In the data rows, 50 means zero.
Some points, one per row:
(43, 46, 49, 46, 63, 52, 49, 67)
(59, 54, 31, 58, 63, 49, 55, 44)
(55, 35, 27, 76, 45, 74, 52, 57)
(45, 48, 32, 51, 37, 79, 68, 73)
(40, 40, 74, 46, 45, 42, 54, 48)
(54, 47, 60, 51, 44, 57, 55, 66)
(25, 35, 67, 46, 45, 48, 57, 72)
(43, 41, 67, 42, 56, 58, 40, 47)
(31, 42, 29, 83, 47, 67, 66, 77)
(48, 56, 57, 56, 63, 37, 60, 34)
(59, 50, 58, 29, 55, 43, 50, 27)
(43, 43, 38, 73, 53, 68, 51, 62)
(49, 52, 58, 51, 46, 49, 42, 49)
(66, 68, 50, 27, 53, 50, 26, 0)
(43, 29, 65, 43, 43, 28, 49, 54)
(44, 38, 33, 85, 35, 61, 70, 75)
(44, 49, 34, 68, 45, 44, 67, 90)
(48, 58, 62, 46, 42, 64, 41, 42)
(31, 45, 29, 61, 44, 56, 64, 71)
(46, 50, 57, 54, 42, 43, 48, 69)
(40, 31, 60, 58, 44, 46, 56, 65)
Then 13 other points, each followed by its number:
(53, 61, 21, 79, 51, 56, 63, 71) 0
(57, 70, 51, 24, 64, 19, 17, 9) 1
(63, 58, 69, 37, 41, 40, 71, 53) 2
(49, 49, 63, 61, 54, 57, 55, 71) 3
(59, 56, 39, 41, 54, 46, 60, 58) 4
(63, 63, 50, 36, 54, 39, 21, 12) 5
(56, 48, 45, 48, 53, 66, 42, 52) 6
(59, 52, 61, 53, 66, 68, 61, 61) 7
(46, 34, 23, 68, 26, 77, 74, 99) 8
(67, 35, 43, 43, 50, 45, 24, 10) 9
(40, 52, 36, 49, 46, 50, 55, 66) 10
(43, 45, 22, 58, 50, 47, 44, 41) 11
(45, 53, 72, 31, 56, 39, 47, 18) 12
Which two of these numbered points are nearest to each point below, looking only along the 2 directions in which the first points spread most? Their numbers follow each, nearest first.
(47, 47, 47, 46, 40, 53, 33, 51) > 4 7
(44, 50, 58, 60, 50, 49, 68, 58) > 3 10
(38, 59, 47, 37, 59, 52, 47, 36) > 6 4
(49, 63, 54, 60, 60, 71, 51, 52) > 6 11
(65, 56, 30, 66, 40, 65, 41, 39) > 11 6
(45, 67, 49, 48, 55, 30, 57, 59) > 7 2
(63, 67, 75, 28, 67, 34, 38, 41) > 12 5
